In the data rows, the value 128 means zero.
Two rows play each game, the first against the second. How much does the first row win by? 20 is about a draw, 40 a big win and 0 a big loss. Wins can go round in a circle: one row can beat a second, the second a third and the third the first. Each row has two weighted sums of its numbers, A and B, taken from their middle values. A row wins by its A times the other's B, less its B times the other's A.
[126  73 135 100 118  73 144  95 159 158 129 145  91 200 161 136 152  90 130 174 129]
[132 134 109 141 104  94  82 137 171 184 115 101 147 131 125 140  53 150 121 160 203] ~ 18
[108 167 149 160  24  52  67 124 172 210 165 120 138  90 112  94  99 150 144 166 173]
[157  99 155 101 199 133 116 160 125 107  97 115 125 149 146 170  57  96  99 152 186] ~ 25
[161  91 104 133 133 102 143  99 137 132  78 121 103 144 131 125 152  89  94 164 119]
[150 117 126 146 168 138 140 103 122 137  99 153 108 124 170 145 137  87 120 147 121] ~ 17
[130 115 132 169 138 169 143 137 119  89 129 146 129 115 124 154 115 169 110 120  98]
[147 128 127 161 148 141 112 137 107 124 117 137 149 118 142 132 131 146 122 158 105] ~ 19
[132 109 151  71  91  78  97 111 130 137 146 124 172 123  96 113 157 132 156 112 139]
[125 121 136 113 128 138 146 147 133 117 109 136 118 136 129 140 142 110 126 122 120] ~ 14
[162  49 108  75 229 145 184 148 128  71  93 125  77 188 198 176  87  48 102 173 178]
[155  61 150 119 180 103 151 122 153 129 126 115 152 153 129 129  77  69  99 184 186] ~ 19
[136 108 104 113 103 118 127  96 132 144 166 148  82 114 144  96 219 135 163  76  74]
[123 104 128 136 128 128 103 151 136 135 118 121  96 139 125 128 131 120 133 117 143] ~ 20
[108 103 129 115 146  92 111  89 156 136 138 131 126 157 151 132 129 101 130 137 143]
[ 85 160 136 148 103 110  66 158 160 191 154 114 204 105 121 115  92 148 144 162 190] ~ 20
[116 149 112 136 153 155 118 128 152 122 138 132 128 133 135 139 117 131 131 135 145]
[110 129  95 167  85 107  91  88 121 184 186 137 129 113  98  99 166 155 125 128 114] ~ 16
[118 112 151 114 126 117 133 141 131 100 153 138  99 131 134 124 149 112 132 114 131]
[133  82 123 100 130  96 186  61 132  93 168 121 129 157 167 120 165  63 139 125 127] ~ 10
[ 75 196 126 158  99  98  94 135 117 155 121 102 138 119  88 131 119 186 148 116 134]
[131 137 178 195 119 136 100 140 152 134 195 146 204 119 109 143 126 164 122 145 139] ~ 23
[122 115 144 111  95  94  83 112 126 144 144 106 135 163  77 117 118 106 143 139 161]
[ 99 159  97 152  77  79  95 108 155 210 131 118 147  79 107 117 141 137 122 157 137] ~ 19
[181  67 108 120 110  76 153  61 167 160 186 130 126 110 151  97 145  98 141 141 148]
[102 141 111 152  90 124  76 126 132 173 133 114 168  93 161 128 135 135 134 133 149] ~ 34
[155 143 157 131  93 166 154 129 118  91 130 149  89 123 162 120 183 116 137  76  78]
[129 188 134  84  99  61 114  71 114 126 144  99 140 165  86  98 172 155 183  88 109] ~ 21
[211  21 141  85 177 108 199  67 104  83 154 143  78 158 215 116 143  81 139 126 101]
[114 112 139 121 112 111  96 124 147 151 145 126 144 140 134 126 134 109 158 130 159] ~ 20
[127 152  85 142 117 148 104 162 130 147 104 107 164 102  79 112 129 164 110 118 138]
[ 82 183 132 121  74 133  78 153 109 160 195 127 129 113 135 104 128 190 156  59 118] ~ 33
[118 141 102 122 156 157 108 139 111 136  90 119 160 103 120 124 123 147 129 129 118]
[169 101 134 126  90 118 152 124 149 127 158 141  94 136 133 113 154 117 132 119  87] ~ 17
[ 80 134 150 140  72 123 143 109 137 147 195 116 171 153 142 118 131 176 163  61 123]
[127 137 117 160 137 172 166 152 100  80 115 134 101 153 158 119 110 152 122  82  74] ~ 32
[ 83 166 139 163  56  99  72 105 137 191 155 117 159  80 117 103 182 194 119 103 128]
[117 184 106 125 117 166 137 159 132 120 106 116 188  94 109 109 130 139 120  97 140] ~ 20
[103 115 112 106 138 132 115 129 148 145 123 138 115 169 167 137 126 111 135 138 163]
[131 176 127 140  43 105 108  98 114 158 131 118 116  95  86 109 153 192 143 125  87] ~ 14
[138 148 108 155 154 195 152 124 127 100 106 135 138  75  58 125 135 156 103 123  98]
[118 150  21  91 137 135 144 158 122 153  71 105  76  50 107  87 115 118 137 126 147] ~ 7
[158  88  84 102 149 169 188 156 105 109  72 129  55  75 131 112 139 112 121 115  96]
[101 140  96 112 162 150  88 143 142 152 132 119 164 134  92 139 126 127 124 130 155] ~ 14
[126 107 158 110 131  96 138 111 132 110 139 123 115 158 179 142 131  89 149 120 132]
[102 103  32 145 202 179 194 153 128 108 103 130 104 147 176 149 147  96  95 122 115] ~ 10
[165  84 137 141 112 107 101 140 134 127 138 145  91 139 175 139 129 105 126 149 123]
[ 84 186  95 122  87  98  95 115 168 172 103 121 191 111  88 132 118 151 149 137 168] ~ 19
[145 117 102 111 176 148 144 105 100  98 111 132 127 149 117 130 107  95 128 126  99]
[ 88 162 136  93  96  97 110  88 135 150 178 124 176 162 114  88 185 124 160 110 165] ~ 19
[104 167 109 176  79 115 116 142 115 161 147 119 159  82  98 109 180 220 123  99  79]
[ 86 186 123 143  90 101  83 152 140 187 159 116 188  95 113 108  91 160 138 164 185] ~ 21
[ 68 185 117 146 126 109  82 159 141 167  88  92 175 126 109 136 101 135 143 143 179]
[145 110 115  86 134 115 115 144  99 167 112 115 123 123 133 121 156 135 118 135 145] ~ 23
[144 124 191  98 113  93 119 125 125 120 124 126 136 153  84 119 145 125 138  99 122]
[169 104 128 140 121 109 130 122 140 117 124 135 172  89 133 142 146 106 149 151 137] ~ 12
[131 108  90  89 147 142 168 141 125 141  62 122 102 100 116 120 146  82 135 127 132]
[ 68 106 112  85  95  71 106 122 160 180 166 117 122 163 143 104 152 126 154  97 172] ~ 21
[143 153 126 142  87 128 122 119 120 158 118 140 118 104  88 115 158 136 129 158  94]
[134 104 133 115 146 137 137 111 121 122 116 136 155 154  94 153 166 136 105 127 104] ~ 21
[118 135 152 138 153 138 157 161 137 104 123 114 111 114 111 149  54 132 112 148 137]
[126  85 134 124 142 130 119 170 138 132 116 126 148 109 159 131 114 125 120 128 140] ~ 20
[150  97 125 156 140 106 103 101 166 148 117 136 116 126 150 137 148  90 108 201 155]
[137 133  98 128 164 113 111 132 112 157 104 110 157 123 106 125 148 106 115 159 146] ~ 12
[125  78 139 118 131  95 151  95 145 136 152 141 122 139 158 133 111  95 144 136 122]
[133 140 127 113 130 167 176 143 140 119  90 151 125 110 151 127 171 119 125 109 114] ~ 25
[138 107 123 116 154 141 138 127 117 108 101 138 133 102 120 125 128 138 109 129 114]
[106 177 101 120 101 112 123 145 155 155 149 113 112 130 126 115 123 133 125 154 150] ~ 22
[135 159 175 104  63  56  83 120 170 197 170 111 136 138  87 115 147  81 149 157 182]
[139  89 115 113 137 104 114 103 148 133 113 137 109 128 199 156 151  69 142 128 121] ~ 23
[142  72 146 120 131  91 149  95 149  97 107 139 109 146 189 142 133  79 136 141 119]
[142  99 134 134 123 144 127 138 111 130 137 147 107 125 160 138 102 130 143 128 112] ~ 12
[114 186 113 144 159 148 140 123 129  98  86 139 109 142 100 143 168 115 125 124  99]
[159 143 134 142 158 149 162 136 104  78 113 134 119 121  93 138 110 108 125 142  93] ~ 17
[152 119 140 129 182 146 135 135 128  85  90 121 105 154 116 157 131 108 120 156 103]
[109 134  88 102 132 124 105 139 132 137 126 115 181 117 112 107 146 130 127  98 147] ~ 20
[137  99 120 146 106 132 123 113 108 141 168 154 108  98 121  97 165 157 135 105  80]
[139 114 116 149 121 139 119 160 147 131 130 121 107 107 119 140 106 115 111 108 154] ~ 25
[ 96  87 125 107 148 117 125 132 136 138 173 108 162 150 151 118 128 112 141 113 152]
[118 129 128 138  76 108 103 108 140 197 101 130 144  83 113 117 114 144 117 133 128] ~ 12
[125 118 129  57 149 126 105 147 132 141  65 133  56 140 133 119 128  72 151 122 141]
[114 126  94 113 170 165 143 115  92 100 109 135  84 173 156 129 108 177 111  93  86] ~ 13
[122 175 126 108  96 125 110 111 179 161 157 133 192 124 111 113 185  40 163 168 187]
[121 111 133 129 134 141 135 117 120 124 147 117 133 156 118 117 120 133 120 114 120] ~ 12
[137 174  99 152 130 158 125 135  98  93 113 118 156 103  60 116 122 165 106 141 115]
[139 150  76 140 174 164 130 149 113  96  91 120 135  98  79 125 128 140  84 145 103] ~ 14
[123 130  89 103 130 156 145 126 114 138 125 124 135 104  94 120 122 135 121 115 105]
[144 102 111 103 121 122 176 153 132 121  48 117  78 120 119 136 144 137 110 117 102] ~ 23
[125 152 113 158 150 157 100 133 107 106 166 132 140 166 150 124 159 109 145 112 126]
[107 111 102 114 109  79 110  73 169 167 163 123 121 122 149 130 158 120 154 133 145] ~ 16
[141 122 103 147 114 143 139 143 107 115 132 107 146 122  85 128 136 150 113 119 110]
[138  98 105 133 185 180 190 150  79  86  86 100  78 127 142 145  85 187  83  84  63] ~ 24
[137 137 155 136 103  93  84  98 101 153 114 128 169 110 135 121 191 111 154 126 109]
[193  92 120 141 147 145 165 142 112 113  69 146 108 112 127 151 100 136  91 149  79] ~ 21
[106 132 124 132 106 171 177 142 129 119 145 112 123 112 122 113 115 176 130 121 135]
[134 160 185 100  81 119  82 117 119 141 180 178 153 155 145 104 217  78 186 116 137] ~ 18
[153  82 117 138 130 176 177 136  93  94 134 131  95  86 140 129 123 159 119  93  73]
[ 89 153  83 133 143 116 128 111 142 124 143 116 149 167 105 127 141 109 129 151 123] ~ 22
[ 98  95 143 111 118 102 110 116 129 125 155 112 132 182 138 112 131  94 135  80 150]
[134 131 111 103 107 134 101 144 147 140 126 134 150 108 139 115 125  81 131 125 155] ~ 22
[102 142  85 135 173 160 168 153 134 123 134 134  99 110 149 115 125 125 106 103 141]
[102 129 122 136 132 114 126  73  93 139 125 116 148 124 132 114 172 125 118 101 114] ~ 21
[ 77 140 103  99 123 150 119 136 104 112 174 144 109 147 164 112 146 155 144  65 113]
[104 154  66 124 132 154 109 111 126 146 120 124 198 115 107 100 150 125 128 145 152] ~ 21
[138 129 167 113 105 149 102 148 137 113 140 141 139 121 128 113 170 121 105 113 137]
[137 146 165  75  76 106  96 113 122 130 112 155  90 151 134 112 186 110 147  93 104] ~ 15
[123 125 129 141 147 153 113 111 145 106 177 147 154 159 140 124 113 128 125 129 145]
[126 141  64 142 186 104 121  86 146 164 119 161 180 106 108 142 153 106 111 200 157] ~ 14
[174  57 156 144 165 188 153 133  80  65 140 151  87 116 154 140 149 134 114  94  72]
[ 78  90 125  92 105  60 134  93 137 166 152 132  98 173 190 137 141 116 174 115 119] ~ 18
[147 113 137 110 126 116 121 136 105 120  89 133 137 121 129 127 119 129 112 125 134]
[100 106 119  95 155 119 112 107 145 108 168 131 112 183 183 121 121  97 149 116 159] ~ 22
[135 117 122  78 149 108 152  90 150 119 138 128  91 178 126 125 102  84 139 133 158]
[142 133 125 150 143 153 143 149 135 145 145 116 114 114 119 131  80 138 139 134 133] ~ 27
[126 149 142 128 133 154 105 160 122 112 114 129 109 110 121 143 120 137 128 113 108]
[108 102  59 181 192 177 190 145 164 160 106 127 131  76 172 167  44 131  88 181 181] ~ 12
[129 128 110 141 130 160 181 153 160 147 109 117 180  85 153 127 149  97 112 137 181]
[119 173 118 123 107 144 121 160 129 140 121  99 137 103  84 115 112 140 112 112 137] ~ 20
[103  82 126  40 128  66 123 110 107 157 113 107 112 171 192  98 130  78 184  76 153]
[159 113 162 198 139 187 157 123 100  47 118 138 163 112 118 177 136 153 107 131  51] ~ 25
[105 158 118 146  73 141 106 151 122 173 129 151 129  93 116 105 161 151 150 126 120]
[144 109 108 144 176 130 177 143 155 135  69 127 127  76 122 154 105  87  99 189 138] ~ 17
[173 118 185 167 132 128 124 103 121 110 146 156 145 126 143 168 147 136 115 138  96]
[154 172  79 189 159 157 140 163 148 176  97 117 215  20  45 124 104 148  83 195 124] ~ 19
[132 145 139  92 108 117 149 124 112  80 120 139 128 127 167 133 127 103 151 102 111]
[165 156 132 152 161 170 130 132 132 102 108 137 109 120  78 142 112 135 111 155 107] ~ 26
[112 144 132 115 118  98  99 140 159 139  97 103 140 136 154 145  83  86 118 153 173]
[ 88 177 100 137 115 104 145 122 196 151 122 124 164 109  96 127 125 106 139 155 163] ~ 24
[ 96 178 129 108 113 125  83 154 135 139 119 120 155 108  94 134 111 124 117 139 130]
[145 169  88 152 141 178 138 162 110 102  81  88 172  78  44 119 135 158  93 104  99] ~ 23
[140 120 154 145 125 173 174 133  81  70 123 135  94 101 121 137 111 140 122 108  56]
[139 173 131 125  85 172 133 179 128 129 108 114 175  89  93 119 146 153 109  82 127] ~ 18
[100 109 204 132 120  98 145  99 113 121 170 122 170 182 156 152 157 161 142  86 115]
[148 110 179 133 145 113 130 142 120 103 127 135 111 148 133 140 112 115 133 133 112] ~ 25
[170 132 168 118  80 120  70 139 117 124 135 155 160 138 127 100 211  95 158 123 126]
[108  97  76 154 175 208 189 174 125  90  95  85  73 104 144 150  82 151  93  91  91] ~ 13
[113 119 122  79 111 135 128  98  44  79 111 115  86 180 122 117 166 214 137  21  48]
[146 150 125 137 147 135 157 172 113 119  83 109 132  94  95 113 113 139 133 131 113] ~ 18
[145 148 146 112 153 167 171 164  98  70 117 136  93 147 115 131 147 146 108  82  70]
[111 147  90 102 131 101 113 117 156 156  98 118 125 139 138 123 148  78 144 138 163] ~ 19
[111 177 139 181  99 167 133  98 159 110 164 138 216  92  92 160 153 167 110 137 102]
[126 113 134 106 137 113 156 119 125 135 102 110 144 142 103 131 100 128 115 127 127] ~ 20
[102 122  69 149 198 151 177 153 148 153 108  92  98  96 136 158  64 125  73 179 145]
[105 111 107 136 101 110 129 109 142 147 150 127 162 134 124 124 103  96 138 173 169] ~ 18
[107 148 109 134  96 148 109 114 136 140 160 140 118 111 150 111 162 125 164 104 115]
[ 94 143 136 134 116 121 110 162 144 165 157 129 151 127 175 124 137 129 148 120 188] ~ 18
[ 97 123 120 129 131 117 117 117 117 148 154 140 127 126 164 120 138 107 144 153 167]
[127 134 158  69  86  97  96 127 117 138 165 150 112 188 131 110 231 127 152  76 124] ~ 25
[135 170 171 182  61  91 101 149 124 150 109 113 106  95  56 134 114 195 115 139  92]
[130 105 102 102 143 150 153 111 114  97 181 140 112 154 154 118 143 130 137 104 114] ~ 31
[152 134 110 199 121 157 134 122 123 132 192 137 168  84 135 134 106 183 118 149 134]
[100 117 168  78 127  97  80 115 115 127 114 140 144 163 139 116 144 129 140 109 109] ~ 17
[128 116 124 118 179 145 162 132 124 123  99 112 134  98 120 136  99 135 112 146 137]
[133  79 145 143 117  87 111 110 138 112 151 137  77 173 189 133 137 106 147 156 122] ~ 20
[130  73 125  97 128  90 148  82 157 103 135 133  89 177 162 145 125  91 132 145 144]
[104 112 134 101 130 143  96 140 135 149 155 121 159 146 167 116 120 139 153  96 175] ~ 26
[106 115 165  98 112  87 115 113 133 152 160 132 115 156 185 127 113 123 175 122 150]
[121 156 175 215 118 136 147  99 156 135 129 143 203 145 102 184 152 165  86 176 114] ~ 14
[113 165 172  80  52  93  93 134 148 152 183 111 122 137 132 101 137 125 147  70 153]
[113 101 143 106 138 116 109 132 110 155 148 128 108 155 145 113 136 142 121 113 127] ~ 21
[127 154  95 163 148 140 137 110 134 152 144 145 135 135 117 130 147 120 112 189 149]
[142 110 134 156 148 133 141 132 124 124 158 139 117 112 153 138 118 133 132 124 130] ~ 21
[135 157 164  98 112 103  96 148 133 138  95 134 102 154 123 137 136  88 130 128 144]
[130 140 121 116 163 130 148 129 129  86 105 111 102 130 104 115 119  78 136 163 127] ~ 17
[128 127 173 118  91 117 122 158 120 127 146 131 100 128 120 130 111 143 155  91 126]
[124 111 139 123 150 115 109  88 135 136 136 139 113 153 151 139 157 104 142 151 137] ~ 20
[116 125 122 123 122 134 124 129 153 102 172 161  91 162 152 116 172 125 142 128 103]
[115 154 134 157 123 137  87 138 121 132 151 115 145 139 118 125 122 157 123 118 116] ~ 22
[165 163 100 171 145 168 131 154  97 108  58 121 133  96  83 139 117 158 103 127  72]
[108 126 135 140 124 132 123 129 146 134 166 116 138 132 148 117 137 113 114 139 139] ~ 19
[106 180 125 178  48 104 107 146 128 176 153 110 138  94  91 113 135 181 144 104  89]
[123 135 158 118 117 115 123 154 128 111 136 132 131 147 165 115 185 131 140  76  96] ~ 25
[149  99 102 160 135 140 122 114 156 155 144 135 125 114 145 135 147 120 104 141 149]
[119 139 103  99 168 174 151 169 144  64 102 135 124 139 153 140 111  93 144  91 139] ~ 29
[ 85 111 133  92 101  99 105 124 159 161 173 113 123 155 146 100 122 118 155  73 164]
[133  88 170  70  79 160 223 129  69  22  88 118  10 167 176 118 124 154 166   0  42] ~ 26
[116 125 163 165 126 154 166 116 136 143 188 156 132 133 179 146 129 174 126 144 143]
[164 152 158 137 126 142 117 159 130 118 115 133 124 117 116 134  94 129 128 130 120] ~ 19
[135  62  76 169 183 138 147 128 154 153  81 109 125 100 132 154   0 146  92 194 152]
[ 99 209 128 179  58 140 125 125 122 141 120 139 106  85  46 119 174 204 123 111  62] ~ 5
[153 143 119 189 125 140 104 129 140 157 125 152 195  91 103 147 121 140 112 196 143]
[116 112 115  72 126 135 147 130 114 112  87 124  56 154 164 102 127  99 153  84 143] ~ 18
[112 171 140 131 117 162 122 154 121 128  84 126 128 131  92 120 107 127 131 128 133]
[138 102 132 188 179 142 163 137 132 114 111  99 101 105 104 146  45 132  74 175 138] ~ 21
[125 154 155 131 149  92  95 143 156 168 134 132 183 143 109 139 137  88 126 180 160]
[118 120 129 112 145 100  99 122 125 132 109 128 160 176 144 140 112  98 150 138 143] ~ 13
[113 112 135 112 133  82  80 143 139 161 115 124 117 165 148 129 124  93 149 140 153]
[154 103 148 138 156 124 161 106 128 103 143 143  82 150 124 160 143 108 131 154 111] ~ 22
[136 157 159 111 122 123 119 152 152 117 145 116 101 136 107 134  97 117 145 151 147]
[130 125 106  82  90  80  88 112 155 159 134 140 133 136 145 114 174  94 143 151 142] ~ 20
[156 129  97 101 131 107 108 151 117 148 100 123  99  97 149 112 131 121 137 138 147]
[121 128 105 118 114 130 162 141 104 139 116 134 129 113 128 128 134 132  93 123 129] ~ 21
[124 137 145 143 113 121 114 123 114 127 153 115 138 133 133 119 121 145 144 135 122]
[ 85 138 187 150  99 108 121  82 132  86 161 129 138 240 156 155 133 144 159 106 129] ~ 16
[ 90 180 105  93 174 160 143 157 109 127 119 137 127 151 129 146 123 130 127 107 162]
[108 148  95 121 148 166 162 142 103 110 102 127 110 145 138 137 129 143 103  94  93] ~ 17
[140  70 112 132 120  77 123  59 149 150 159 132 130 151 151 108 155 106 151 180 123]
[ 91 130  98 154 137 111 133 118 171 159 135 104 126  95 137 143  89  96 115 180 174] ~ 19
[ 87 171 130 149 103 124  78 151 145 167 144 126 145 107 125 121 132 153 128 133 148]
[109  98  60 166 220 207 189 157 114  64 107 122  88  93 150 167  55 177  93 150  82] ~ 19
[136 104 149 111 127 107 116 102 101 115 156 123 151 145 165 116 128 140 136 107 140]
[ 91 116  95 121 120 123 123 119 133 161 136 103 118 145 116 124 141 140 111 131 137] ~ 22
[ 92 115 115 110 130 131 116 132 113 147 120 114 154 103 101 111 156 139 111 108 128]
[142 111 153 122 138 116 126 115 129 122  89 146 137 152 153 158 148 103 114 163 129] ~ 19
[146  91  92  86 138 164 145 104 147  97 150 173  90 155 232 136 181  55 156 114 129]
[145 145 103 180 141 162 129 137 119  92  83 146 171  88  85 119 134 109 105 142  97] ~ 33
[157 148  70  49 159  74  88 142 119 158  23 118  77 137 135 102 116  40 143 160 144]
[144 164 138 119 133 131 141 134 141 114 124 134 118 147 107 131 112  99 122 154 141] ~ 23
[138  83 141  77 132 123 105 121 103  87  98 132 109 204 162 138 128  76 137 114 117]
[141 172  69 139 129 192 132 176 101 116 103 136 163  71  72 120 130 152  91 130 134] ~ 20
[ 90 138 132 114 103 106 113 135 152 152 136 136 107 161 127 118 117 122 152 113 176]
[124  90 161  97 122 151 177 152  93  85 143 120  47 109 132 109  98 116 140  64  78] ~ 20
[ 91 157 124 122 150 162 149 123  70  67 130 110  89 174 145 120 150 185 129  63  69]
[136 160 116 123 159  99  87 140 146 184  88 124 161 125 108 131 125  85 112 174 163] ~ 22
[150 138 129 126 107 159 100 153 125 141 120 118 127 126 113 118 126 122 107  93 108]
[126  47  93 110 147 116 162 101 137 124 141 165 119 122 178 108 176  93 145 100 117] ~ 21
[102  94 151 120 127  92 133 106 121 157 142 130 113 166 149 115 121 101 148 127 120]
[149 112 112 156 145 172 188 187 108  92  89 140 131 108 184 148 130 118  85 122  84] ~ 25
[126 181 160 157 124 113 107 148 121 134 154 122 129 133  83 142 104 135 124 127 144]
[128 189 132 149 123 162 146 169 118 114 106 119 134 112  36 117 127 179 112  93 128] ~ 13
[118  93 164 113 131 107 149 105 123 115 152 138  87 175 131 139 108 116 139 108 119]
[ 97 155 148 120  94 132  99 160 134 136 123 125 128 128 116 136 103 141 128 112 168] ~ 16
[162 125 142 157 139 168 166 166 104  97 130 149 136  92  99 119 118 161 103 133 110]
[129 120  97  18 173  87 106 141 138 155  69 124  67 159 167  92 127  17 163 112 169] ~ 2
[ 75 144  61 131 178 144 159 119 128 116 117 106 130 158 139 131  87 134  97 135 166]
[115  91  80 137 134  95 117 121 228 194 128 111 135  92 115 157   3 124 118 206 223] ~ 5
[139  88 196  97  94  80 117 109 121 124 157 122  92 149 177 139 117 136 168 109 118]
[137 106 151 139 110  85 106 148 160 171 120 112 142 116 126 134 110  99 127 171 176] ~ 21
[135 123 199 122  80 101  76 131 114 116 149 139 133 161 111 102 158 148 153  80 119]
[140 149 147 121 109  81 113 127 149 141 122 130 125 160 135 136 124  88 121 163 164] ~ 21
[145 135 148 141 131 146 149 150 144 111 124 138 106 114 117 138 126 152 106 141 140]
[112 132 159 109 125 103 161 124 144 149 128 133  67 143 142 131 129  96 134 125 132] ~ 14
[101 130 131  89 146 124 128 113 131 103 132 112 127 179 124 124 103 100 152 110 162]
[134  88 135 136 119 106 133  80 127 134 178 149 104 123 133 116 149 139 131 146 109] ~ 18
[147 187 117 139 113 149 150 160 121 119 119  99 150 113  91 132 109 139 123 128 124]
[115 102 114  82 147 131  99 119 136 128  93 133 111 162 145 129 119 100 130 131 152] ~ 19
[108 168 127 189  81 101  90 112 141 185 114 123 167  84  81 127 119 166 121 171 131]
[158 168 121 167 174 207 128 168  62  84 101 130 165 111  57 133 113 159  94 118  62] ~ 18
[127 107 137  87 156 122 110 138 115 139 120 127 103 155 148 126 126  86 129 117 145]
[ 94 127 176 109  97 113  64 115 146 151 178 141 141 175 150 149 129 152 132 121 145] ~ 11
[145 147 105 139 137 163 142 115 150 122 114 131 146 105 110 130 130 117 137 149 121]
[144 131 121 114 101 149 145 150 132 129 104 132 137  87  94 126 142 146 113  93 106] ~ 20
[143 138  86 147 148 170 122 125 133 114 113 133 126  96 126 139 136 130 111 146 128]
[137  93 117  86 203 161 167 115 103  84 143 140 115 169 155 128 133 111 127 119 127] ~ 20
[101 191 130 147 113  96  52 137 151 176 201 126 203 109  96 112 118 145 141 163 190]
[141 113 169 129 116 122 141 112 100 120 154 124 136 125 185 119 128 102 157 113 122] ~ 24
[124 136 138 134 137 137 135 129 128 130 114 120 132 100 118 133  88 142 107 120 140]
[145 161 196  76  47  85  75 125 121 105 156 152 159 181 113 102 213 132 187  78 115] ~ 15
[104 148 142 117 143 101 115 105 155 135 105 121 145 157 134 159 159 123 113 146 125]
[ 83 155 139 148  85 101  61 113 185 178 205 125 181 171 157 133 140 129 168 130 182] ~ 10
[104 101  86 149 150 162 109 137 120 152 130 138 157 104 130 121 124 147 110 137 165]
[145 125 112 150 183 144 130 120 108 116 103 131 133 103 114 139 152 124  99 136 112] ~ 15
[109 144 115 124 125 122 116 138 133 139 150 122 131 118 132 121 103 154 158 127 136]
[160  75 147 139 131  97 130 106 126 130 143 158  68 155 197 155 126 101 139 157 141] ~ 19
[142 122 190  75  62   3  72  62  99 145 152 109 143 162  75  86 128 156 192  90 118]
[144  98 145 102 169 161 161 138 122  84 121 138 103 156 153 136  96  98 145 158 160] ~ 13
[154 127 120 146 140 141 117 161 137 140  96 138 136 113 124 141 114 116 123 147 119]
[105 145  80 187  34  99 114 119 157 242  66 123 161  58  77 125 152 144 115 145 113] ~ 18
[120 143 148 106 120 132 104 115 143 144 168 143 143 148 123 114 192  91 137  98 136]
[152 138 155 132 143 136 134 141 120 134  94 112 112 121  94 120 142 126 111 141 123] ~ 19
[161 171  86 148 158 180 148 171 106 110 106 115 126  73  68 127 128 138  78 129 117]
[159  76 151 147 134 123 167 114 125  85 153 126 143 157 160 154 142 141 136 122 106] ~ 22
[136  94 140 106 130 136 148 122 126  99 105 153 103 132 131 138 125 110 116 123 113]
[ 96 127 127 125 145 107 141 105 108 101  62 112 100 146 120 129 137 150 130 121  80] ~ 10
[118 113  64 127 149 161 111 129  98 121 147  93 109  86 120  97 123 143 132 119 121]
[148 111 174 138 118 164 187 133  70  49 154 110  99 102  90 108  96 166 148  65  50] ~ 21
[123 185 120 123 109 159 140 160 130 125 117 113 127 111  70 129  93 139 112 108 127]
[131 125 117 116 134 135 120 100 133 149 155 132 133 150 177 127 122  99 146 157 139] ~ 29
[ 98 145 138 149  85 111  68 108 147 132 183 133 172 105 141  97 157 153 152 114 105]
[100 133 143 115 127 131 148 128 127 119 119 140 145 140 116 117 115 118 112 115 151] ~ 22
[144 126 149 157  89  94  84  83 158 189 177 130 140  98 138 117 147 129 121 183 161]
[141 149 102 135 139 146 108 130 121 124 111 123 143 115 126 138 133 136 132 137 121] ~ 22
